One turn sends every row of this set to another row. A few are shown first. Where does it send the rows asked after them?
z_810: [ -7  -6  11   3 -15 -28 -19  -7  -3 -13  -8 -19 -11 -19  -4   9  -4  -8
 -11  -4  29 -24  -4  23 -17  -8  19  -7  16]
z_409: [ 11 -11   3   8 -17   2  -9  12  18  -9   7  13 -11 -17  29 -23  -1  -2
  -5  -3   8  13  -4 -17  -8  -3   8   3 -21]
z_479: [  0  18  40   6   8   7  -3  -1  -3   2   4  -5  -8  -4  -1  10 -13  18
  -3 -24   5  -3   3  43  -6  -3  -1  -2  12]
z_292: [-12  -5 -22   2 -10 -20  15   7  11 -31   7  -6  22  -5  12  -7  -9  12
   7   9  -7   2   0   2   9 -25   7   4 -12]
z_36: [ 14  -9  -6   1   2  28  25  -2  21   0  18   5  -5  14   7   2 -12  13
   0  -6   1  10  -4   4  -6 -16 -25  -3 -22]
z_15: [ 31   4   1 -13 -16  -7  21  29   3  -5   4  -6  -6  -1   2  13  -6   9
  -3 -27   2   0 -20  -7   2 -13 -14  10  27]
z_283: [ -6   4   3   1 -34   6 -10 -17   1   0 -14  -1   5  21  15  13 -15  37
 -16   0   0 -10  -4  13 -24  12   2   0   3]
z_651: [ -3   5 -21  -2 -30 -25  13   4   2  -1  -8 -20  -5 -21   1  -4   9   5
   0  -2  -8 -17 -24   1   3 -31 -19 -16   2]
z_908: [-10  -9   2   2   0  -1   0   0   9 -25  -6 -22  19 -22   8 -21  11   7
 -27   6   1 -10 -12  10   6 -24 -10  -4 -21]
z_684: [  9 -10  18   0 -15  29  31  -3  -9  -8  -8 -13 -12 -15  -6 -10  -4  -6
   2 -17   6  -9   4  22  -1 -21 -16  19  -1]
z_754: [ -3  -2   8  15 -12   7  -8   2 -18 -13  -8 -10   0   9 -14   0   9   5
   3 -28  23  16   8  -6   3 -18 -35   4  15]
z_275: [  4  10  24  13 -14 -16  17   9   9   1 -13  -9  -3  10  17   6 -25  17
   1 -14  17  -4  -4  21 -15  14  -2  -2  31]
z_900: [ 24   1  16   4  10  13   8  -6   1  16  30  11  -2 -13   5 -17   5 -10
 -17 -20   1  -8  -3   4  -9   0  -5   6  11]
z_176: [  4  -1  -1  -6   1   0  -9  25   2  -5  13 -19   7  -4   8 -14  22  11
   9  10   7 -11  -8  23 -18 -37  13  15   4]
z_586: [-15   6 -20  -2  -1  -1   0 -11   4   8   9  -6 -14 -20  11 -27   8 -12
  11  -2   0 -12  -8   7   9 -24   3  -8  -8]
z_457: [-14 -19  -6  -1  13  -7 -46   5   1 -12  -1  -7  -5  -6  -1   8 -21  18
  -4  -2  20  -6  -4  17 -10 -27  -8  -4   3]
z_746: [ 13  -9 -12  -1  -7   7 -16  11  -4  -6  -2 -18   3 -13  23  -8  17   2
  -1  21   9  -3 -19   9 -17 -34   5  -7  22]
z_258: [  3  10 -16   6  -4   5  -3   7   0  -5  21 -16  -3   5   8  -3  17  15
   1  30  -6  -8 -19   6 -14 -33   6  -3  18]
z_230: [ 17  -2  25   0   0  -5  -4  -8  -4   5 -14 -10   2   0  12  10 -22  32
  -8 -19  14  15 -15  28 -18  -2 -13 -19  19]
z_581: [  6  10   7 -17   6  -9  16  -8 -21 -12  15   1   2  21   7   0  -7 -15
 -10  -1  15   1  -9  -2 -13  12 -14 -26  -1]
z_66: [ -5 -18 -11   9 -14   5  12   6  -6  -1 -22  -3   5 -24 -10  28   2  -5
  13   2   1 -21  -9   7  -4  12  -1  -5 -21]
z_117: [ 12 -11  -6  -9 -28 -12  13   6 -21 -21 -10   1 -23  -7  11 -22 -17  11
   8  -7 -10   5 -11  -3  -5 -25  12  17   5]
z_284: [  9   1   3   6 -15 -11   1  26  14  -7  14 -19  13  -8  12  -4  26   0
  -4  26  10 -13 -11  11 -18 -16  11  -2   8]
z_13: [ 14  -1   8   0 -32   7  55  -6  -1 -10   9  -7  -4  -5  -1   6 -11  -9
  -1  -1  -1 -10   0  11 -10  -1  -2  -1   2]
z_731: [  1 -23 -22   6  -1   8  20  -1   4   0 -21  -1 -12  11 -22  -9   3   8
  -1 -13   3 -24  -5  27  -7  -6   3  -9 -23]
z_624: [ -7   8   1  -3  -1  -7 -18   1  -6 -21   5  -8 -12   5 -17  -3   0 -14
 -10   3  -8 -33  -5   2  -1  17  -1  17 -29]
z_636: [ 24 -20   1  -3 -23  18  14   1  12  -5  -5   0  11 -18  15  17  -6   3
 -13 -16   9  12  -6   3 -16 -17 -32 -13 -12]
z_899: [ -4 -21 -21  15  -4  22   7   3   8 -19 -37  -7  -6  -6   1  19   6   9
  -4 -17  10 -14 -13   7   2 -11  -2   2 -15]
z_49: [-27   9   1   3   7 -18  -5   4  -2  -8   6 -23 -22  12 -15   5 -15  15
   4   6  14 -35 -10  17 -10 -10   5  16   9]
z_540: [ 14 -15 -19  -3  -5  -9 -34 -15 -14 -17 -10  -9 -11   9 -25  -6  -2  10
 -16  -9  -7 -11 -14   4  -6 -10 -18   0 -15]
z_375: [-11  -3 -10   4   2 -21 -16  -7  20 -10   7 -19  -3   6  -2  19 -12  24
 -18  17  23  -5 -18  -4 -20   5   6 -22   2]
z_159: [  4  -6  26   1 -41  -2 -21 -11  -4  14 -19 -10  -3   0   0   7  -3  20
   1  -1  10 -11  -7  29  -7  17   0   1  -6]
z_61: [-12  10   6 -20 -27  10  -5  11   2  10 -15  -2 -16  24   2  -1 -19  24
   4  -1   7 -16   1  27  -8  14  10   1  -5]
z_318: [  5   0  15   9   7  -7  12   2  -7 -17   8 -10 -10  42  -5 -15   2  -1
  -7 -15  21  -4  -6   6   9  -7 -30  -1  -2]
z_350: [  2 -18 -21  14   1   2  13 -18  -4  -9  -6  12   6   4   1  18  -3   2
  -8   4 -13 -30  -9  16 -12  -1  -1 -10 -25]
z_199: [  1   9  19  10 -21  11  10  -4  -9 -13   7  -8 -26 -23  -5 -20   9   3
 -28  12 -17  -8 -13 -11  -6  -2   2  -3  -7]
z_403: [ -1 -11  27 -22   7 -10   1  -3   2  -4  13 -22 -14  12 -17  12 -11  19
 -31  -3  -6 -10  -2   3  15   5  -6  -1  17]
z_622: [ -9  -3  16 -20   2  -5  -9  -3  19   7  16  -4 -12   0  12  17  -8  -2
 -32 -15   7 -14  10 -12  -1  14   3  -9  17]
z_547: [  6 -23  14 -16  -2 -25 -12  -6   6   7   4 -13 -10  12   4  17 -12  23
  -8 -31   3  -8  -1   0   8 -16 -17  20  20]
z_141: [ 13   0   4  -8 -17 -11   2  16   0 -11  10  -4  -9  -3  -2  -5   1  34
 -19 -11 -21   0 -23  -7 -18 -25 -15   5 -29]
z_37: [ 28  -6  14  -7   3  16  17   9  -2 -12   3 -11   8  -2 -12 -15   2  18
 -42 -16  -1   0 -14   0  -9  -9 -15   0  21]
z_777: [ -6   0 -33  -6 -11   1 -20  -3   2 -18 -10  -5  -9  -1  -1   5 -11  -7
  -2   5   9  -3  -9 -28 -10  21   3  -2  -7]
z_169: [  5 -10 -18  -5 -26 -25 -12  -1  -3 -26 -24 -15  -1   0 -12  -6   2  -1
  -3 -26  14 -13  -3  -3 -16   2  10  21  -7]
z_218: [ -6  15  17  17   4  13  -5   9  12   5   5   5  -7   9   9  13 -29  23
  -1  -2   6   9   5  17  -4   8 -10 -15  23]
z_126: [ -5  12  11 -10 -13  -4   4   1 -25 -17   2   0  21  -8   5  18   5 -10
  -2 -24  21  10  10  -9 -19   1  -9  -6   6]
z_4: [  0  -3  17  -4 -17  22 -30  -8   1 -10 -20  -2 -15  18  21  14 -15  21
  -5  -1   7  -5  -9  28  10   4   1   4  -7]
z_744: [ -5 -29  11 -16 -10 -13  -7  -7   1   2  -3  -6   3  -5   4   2 -20   7
 -11 -17  13   2  22  -9   3   5   6   9  35]
z_873: [ 24 -11   5   3   1   7  12  10  -4 -12  24  12  10  -9   9   5 -19  -1
   6  -2   0  17   1  -9  10   2   4  17  20]

z_13 -> z_36
z_777 -> z_624
Where do these go?
z_731 -> z_899
z_199 -> z_141
z_284 -> z_258
z_61 -> z_4
z_126 -> z_581
z_457 -> z_810
z_622 -> z_403
z_292 -> z_586
z_275 -> z_218
z_15 -> z_873

One turn sends every row of this set to another row. A few are shown first. Where does it send the rows asked after them?
z_412: [ 33  18  -6  -8   6 -11  22  22   8  17  -3   4   9  17 -33  15   9 -29
 -29   7 -11   1  15  21  -8  11   5  12  11  -7   1  -5   2  -6   4  11
  -7   0]
z_307: [-26   4 -10  34  24 -23 -10   7 -11  15   3   7  25  14 -17  -4  13  16
   3 -14   7  12  11  14 -15   8 -18 -10  17  -9  -1 -20 -13  -8  -9  13
   2 -11]
z_997: [-10  -3   0  10   8 -24  -1  17 -12 -25   0   0   7  11 -19  -4  12  14
 -21  12   8  11   1  -3  10 -46 -13   7 -23  -2 -13  -2 -17   2 -30  -5
   6   4]
z_831: [  4  23 -16 -14  -7  10   7  -5  11 -18  21   6   6  -1  -5   6  11 -18
 -38  -4  10  25  14 -14  28  -3  -9  24   3   0 -13 -36 -18  14 -11  20
  -6 -11]
z_590: [-18  -6 -19  23   0   8 -12 -16  -8   7   8 -12  16  18  -8  -1  16 -11
   4   7  14 -13  19  -4  -8  15   8  -9  21 -11  34  -8 -23  12 -13   4
   5 -26]
z_705: [-20  -9 -12  23   1   8 -15 -17 -10  -3   4 -13  18  16 -13  -3  11  -3
  -4  10  21 -16  16  -1  -9  11  14  -4  20  -7  38 -12 -14   9 -12   6
  -8 -26]
z_967: [-20  -4  -4  18  21 -24   3  15  -3 -13  -8   8   6  14 -23  -5  13  23
 -24  -2  13  17   0  -9   7 -37 -10   2 -20  -4 -13 -11 -15  -9 -26  -5
   2   6]
z_364: [-17  17 -28   8  -7  10  -1 -14  14 -14   2  13  20  -2   5   3  11 -12
 -20  -6  21  23   3 -11  24  -9 -15  29   2   1  -9 -23 -21 -19  -3  18
 -16  -5]
z_103: [-18 -10  -6  30 -11  14 -22  -5  -7  -5  -1 -18  13  18  -9  -4   9  -2
  -1  12  11 -13  16  10  -8   5   4 -11  23 -18  30 -10 -19  13  -8   7
   2 -21]
z_871: [ 30  17  -1   3  -3 -14  13  34  -1  14  -1   4  12  19 -30  22   6 -32
 -19  13  -5   9  15  24 -10   2  -1  11  13  -8  -3  -3   7   2   1  24
   2   5]
z_848: [ 23  -5  -8   3  -9  -8  -1  14   9   6   0  19   7   4 -35   9  16 -30
 -17  25  10   4  23 -24  15   2   1  -3  -8 -15  28  -9   3   0 -24  17
   7 -14]
z_106: [ 15  -4 -13  -4  -7   3   3   9   8   9   3  14  11   7 -27   9  18 -32
 -12  26   6  -4  24 -25  19   2  14   0  -8 -14  32  -1 -15   2 -12   9
  10 -16]
z_72: [  3  28 -24   4  -9  22  -2 -19  16 -17  20  -7   3   0   4   4  19 -22
 -39  -6  13  10  10  -7  15   8 -11  24  18  -2   0 -27 -19  12 -10  14
  -4 -11]
z_432: [ 10  -5  -3   8 -14   2 -11  19   5  -1  -2  15  15   2 -30   7  15 -26
 -12  35   8   0  22 -16  22 -12   7  -3 -11 -17  31  -2  -5  -1 -11  18
   9 -11]
z_483: [-23   4  -1  20  18 -24  -9  20 -25   6   7   6  30  12 -16  -4  10  14
   9  -7   1  12   7  22 -14   1 -18   2  11  -7 -10 -15 -18   0  -6  16
   6 -10]
z_22: [-18   8 -25   2 -14  18   7 -18  12 -22  -1  -5   9  15   9   5  -4  -8
 -25 -12  21  21   6   1  16 -11  -4  23  13   2 -14 -32 -21  -2  -3  12
 -23  -6]
z_271: [  8  -3  -4  12   2  -3  18   8   7 -17 -18 -25 -20  36 -17   8   1   3
 -42  -5  13   2  -1  13 -13 -24   6   7   8  -4  -7  -7  -5  12 -26 -14
  -5  10]
z_145: [ 14   5  -5  14  -8  -1  12   9   1 -20  -6 -34 -14  34 -14  11   1  -8
 -37   8   6  -5   3  28 -16 -27   1   7  13  -4  -6   1  -6  18 -20  -8
  -3   9]
z_676: [-27   2  -9  20  28 -24  -2   5 -26   5  13   8  34  13 -17  -2   8  17
   0 -10  11  12   0  21 -13   3 -10   1  12   4  -2 -19 -10  -3 -14  17
  -4 -20]
z_835: [ -5  31 -28  12  -2  12  -3 -13  13  -5  13   7  19  -3   5   6  18 -21
 -24 -12  14  18   5   1   9  13 -20  30  21  -1  -6 -23 -18  -9   1  22
  -9  -8]
z_707: [-31   6 -16  23  28 -24  -2   5 -23  12  13   7  33  16 -11   1  17  12
   8 -10  11  10   6  10 -10  -1 -11  -2   9   1  -4 -12 -19  -3 -13  13
   6 -15]
z_715: [-13  -2  -8   7  20 -22   9   9  -8 -22   6   5  12  13 -23  -3   9  18
 -34   4   8  14  -9   6  13 -42 -12   1 -21   5  -9  -8 -12  -6 -35  -3
   1  -7]
z_347: [ 15   6 -10   3   3   1  22   1  10 -16  -4 -28 -11  32 -18   7   2  -5
 -51   2  -2  -5  -4  30  -7 -23   3   2   8  -3  -3  -3  -8   7 -22 -14
  -7   2]
z_875: [-10  -9 -15  34  -6   7 -17 -15   4   3   1 -11   7  16 -15  -3  14  -9
  -8  10  16 -11  21  -4  -5  12  -1 -20  21 -19  37 -15 -10   8 -19   6
   2 -22]
z_362: [ -5  18 -17 -13  -6   8  15  -4   6 -12  12   1  11  12   1   9  -3 -12
 -26 -17  11  30  11   6  14   1  -7  24  16   3 -25 -41 -16   9   0  22
 -18  -8]
z_532: [ 34   8  -3  -2   2 -15  24  29   4  14  -8   4  -1  25 -32  20   4 -27
 -25  -1   0  12  11  15 -15  11   1  14  16  -6  -4 -11  11   6 -12  15
  -1   3]
z_426: [-20  -1 -15  12  21 -19  12   9  -8 -16   3   0  12  20 -14   4  14  17
 -25   2  14  13  -7  -1  11 -46  -5   0 -19   5 -12  -4 -19  -4 -32  -5
   7   0]
z_452: [ 32  12 -10 -12   4  -8  29  30   7  19  -3   7   7  24 -28  24   7 -31
 -25   6  -8   8  11  16  -2   6   9   9   9  -6  -3  -3  -4   0  -2  14
   5  -1]
z_857: [ 12  -1  -8  -2  -3  -2  -2   6   6   5  -1  16  17  -1 -33   3  18 -26
 -15  29   8  -6  26 -24  16   0  15   7 -10 -11  34  -3  -5  -7  -7  11
  -3 -15]
z_183: [ 11   5 -15   6   5   2  27  10   8 -10  -7 -26  -9  41 -12  17   2  -4
 -44  -2   5   1  -7  26  -8 -27   9   2  10   1  -9  -1 -12  10 -21 -10
   0   5]

z_72 -> z_831
z_452 -> z_183
Where do these go?
z_715 -> z_676
z_432 -> z_871
z_875 -> z_848

One turn sends every row of this set to another row. A few are shown first. Where does it send the rows asked after them?
z_630: [  1  31   1   1  -7  19  33  12  -2   7   1  14  -3   7  12  -3  37  23
  -4 -12]
z_884: [ -6  -4 -27 -13   4   5   9  -2 -15   6   3  17   5  50   2  -2  14  18
  -1 -12]
z_270: [  9  22  13  -1 -12  11   4  10 -18  13   5  -6   7  11  -4 -37   9  13
  31 -24]
z_816: [ -7  19 -10   3  -7   9  25  -8 -10 -22   3  -3  10   4  14  19  -4   8
   8   8]
z_654: [  0  28   7  -6 -13 -12   7 -10 -11   4 -22  30 -16  21 -12  -9  18   6
  -4 -19]
z_428: [  0   8  26  15 -11  -2  22 -16  -2   1  -2  35   7  12  -6   5  22  19
   0 -46]
z_689: [ -2 -16   9 -15  13   1  10 -16 -34  11   9   2   4   3 -16 -24   6  39
   7 -25]
z_170: [  6   8   3  16 -20  20  10 -15 -45  -1 -15  22  24  40   1  -9  21  10
  13 -19]
z_277: [ 17 -16   6  -3   0   8  -9   6  -1  -1  17   0  -4  23 -18  -1   5   4
  13 -31]
z_88: [ 21   4   0   2   8  12  18 -26 -19  -4  -4  12  51  12   4  -2  10   2
  -7 -28]
z_266: [ 19  15  -8   8   3   2  12  37 -19  -1  -3   4   2  13  12   0 -10  12
   8 -17]
z_609: [ 15  14   3  -9 -17  25  10 -40  -7  -5  -4  -8  12   4 -11  -4  27  11
 -11 -24]
z_334: [ -3  16 -15  -9 -14  12  25 -17 -51  18 -16  15   9  18  13  -9  -7  24
   1 -13]
z_771: [ 14  16  11  13  20  -3  22 -17 -30 -12  -4  33   9  14   1   1   1  44
  14 -17]
z_856: [  1  14 -17   1   1  24  13   5  -7  10  38  -3  21  12   3  -5   0  26
  10 -27]
z_127: [-25   6  -7 -12  -6  -5  10 -25  -7 -10  25  11  12  15  -9   3  -6  -3
   8 -15]
z_607: [ 26   7  16 -11   0  13  20  11 -29 -20  -8  -1   8   3  -4 -28  16   4
 -16 -32]
z_929: [-14 -11  25 -10 -22   2  13 -18 -32  -8   3   0  -3   3  -8  -5  -6  -6
  20 -20]
z_376: [-11  31  20   3 -12  13  31   0 -31 -30  -5  -1  -1  10  -2 -15 -10   4
  14 -11]
z_250: [  6   9  -1  -4  17  16  26 -18 -25 -17   3  12  -2  13 -17   5 -16  30
 -24 -32]

z_88 -> z_428
z_689 -> z_607
z_816 -> z_127
Where do these go?
z_266 -> z_856
z_609 -> z_654

One turn sends every row of this set to another row. A few are shown first. Where does it send the rows asked after them?
z_530: [-28  -9   7  -5 -16  -9  27   2 -16  21 -18   4   1 -26 -20   3]
z_516: [ 24  10   1 -13 -15   4   6   8 -24  17   2   2  -2 -31  -9  -1]
z_669: [-18 -15  13   6 -12   8  13  22 -10  14  18  -8  15 -30   1  -5]
z_338: [-19 -15  14   6 -11   9  12  22 -10  14  18 -10  15 -29   1  -4]
z_844: [  0  -1  21 -30  -2  22 -26 -29 -12  21  -9  -8  -9  -2 -10  13]
z_996: [-19 -11   1 -12   2  26 -19 -25   4   3  20  -6 -24 -29 -12  -6]
z_559: [-34 -13   0  -8 -19   2  25   8 -12  17 -23   5   2 -25 -18   8]
z_308: [ 25  12   0 -10 -14   9   2  10 -20  10   0 -10   1 -28 -10  12]
z_463: [-27  -3   6   1 -15  -2  22   3 -11  14 -18 -14   7 -21 -24  21]
z_927: [ 18   8  -7 -12 -16  24  -1  18 -16   5  -5  -6   2 -28  -8  16]
z_257: [-20 -10   3 -11   2  22 -18 -25   3   4  20  -8 -25 -28 -14  -7]
z_822: [-20 -16  12   6 -13  11  13  24 -10  14  16  -9  16 -30   1  -4]
z_102: [-19 -14  13   5 -12  10  12  22  -9  13  18 -10  15 -30   2  -3]
z_202: [-22 -14  15 -42  -1 -10 -23 -17 -10  17  -3  -5  22  -9   0  14]
z_70: [ 15   1 -10 -18 -19  25   3  20 -18   7  -8   9  -1 -31  -5   5]
z_691: [-22 -15  14 -44  -2 -10 -21 -17 -10  20  -4   1  20 -11   0   8]
z_73: [ -7  -6  15 -35  -6  33 -26 -23  -9  16 -13  -2  -8  -2  -7  14]
z_888: [-20 -12   3 -11   2  22 -17 -25   2   6  19  -3 -26 -30 -12 -11]
z_98: [-25 -15  12 -43  -2  -4 -23 -15  -6  13  -6  -5  22 -10  -1  16]
z_907: [-32  -9   4  -6 -17   8  21   7  -8  10 -22  -6   6 -23 -21  19]
z_118: [-28 -17  11 -45  -3  -2 -23 -13  -8  15  -7   1  21 -10   2  12]
z_912: [-22 -12   1 -12   1  25 -17 -23   2   6  18  -4 -25 -29 -11  -9]
z_422: [-26 -18  13 -45  -2  -7 -21 -15  -9  18  -6   4  19 -12   3   8]
z_556: [  0  -2  21 -31  -2  13 -22 -31 -15  27  -7   0 -11  -4  -9   2]
z_611: [-18  -9   3 -11   2  19 -18 -24   1   6  21  -6 -25 -28 -13  -9]
z_370: [-20 -15  12   5 -12  10  13  23  -9  14  18  -8  15 -30   1  -6]
z_836: [ -4  -9  17 -37  -5  19 -20 -28 -16  27 -11  12 -14  -6  -5  -4]
z_16: [-25  -4  10   1 -16 -13  24   0 -15  20 -15  -8   4 -23 -25  10]
z_62: [ 19   2  -5 -17 -18  13   6  15 -21  15  -2  15  -4 -32  -4  -5]
z_883: [ -9 -11  12 -37  -6  31 -24 -23 -11  21 -16  11 -12  -5  -3   4]

z_102 -> z_822
z_691 -> z_202
z_996 -> z_912
Where do these go?
z_559 -> z_530
z_62 -> z_516
z_844 -> z_73

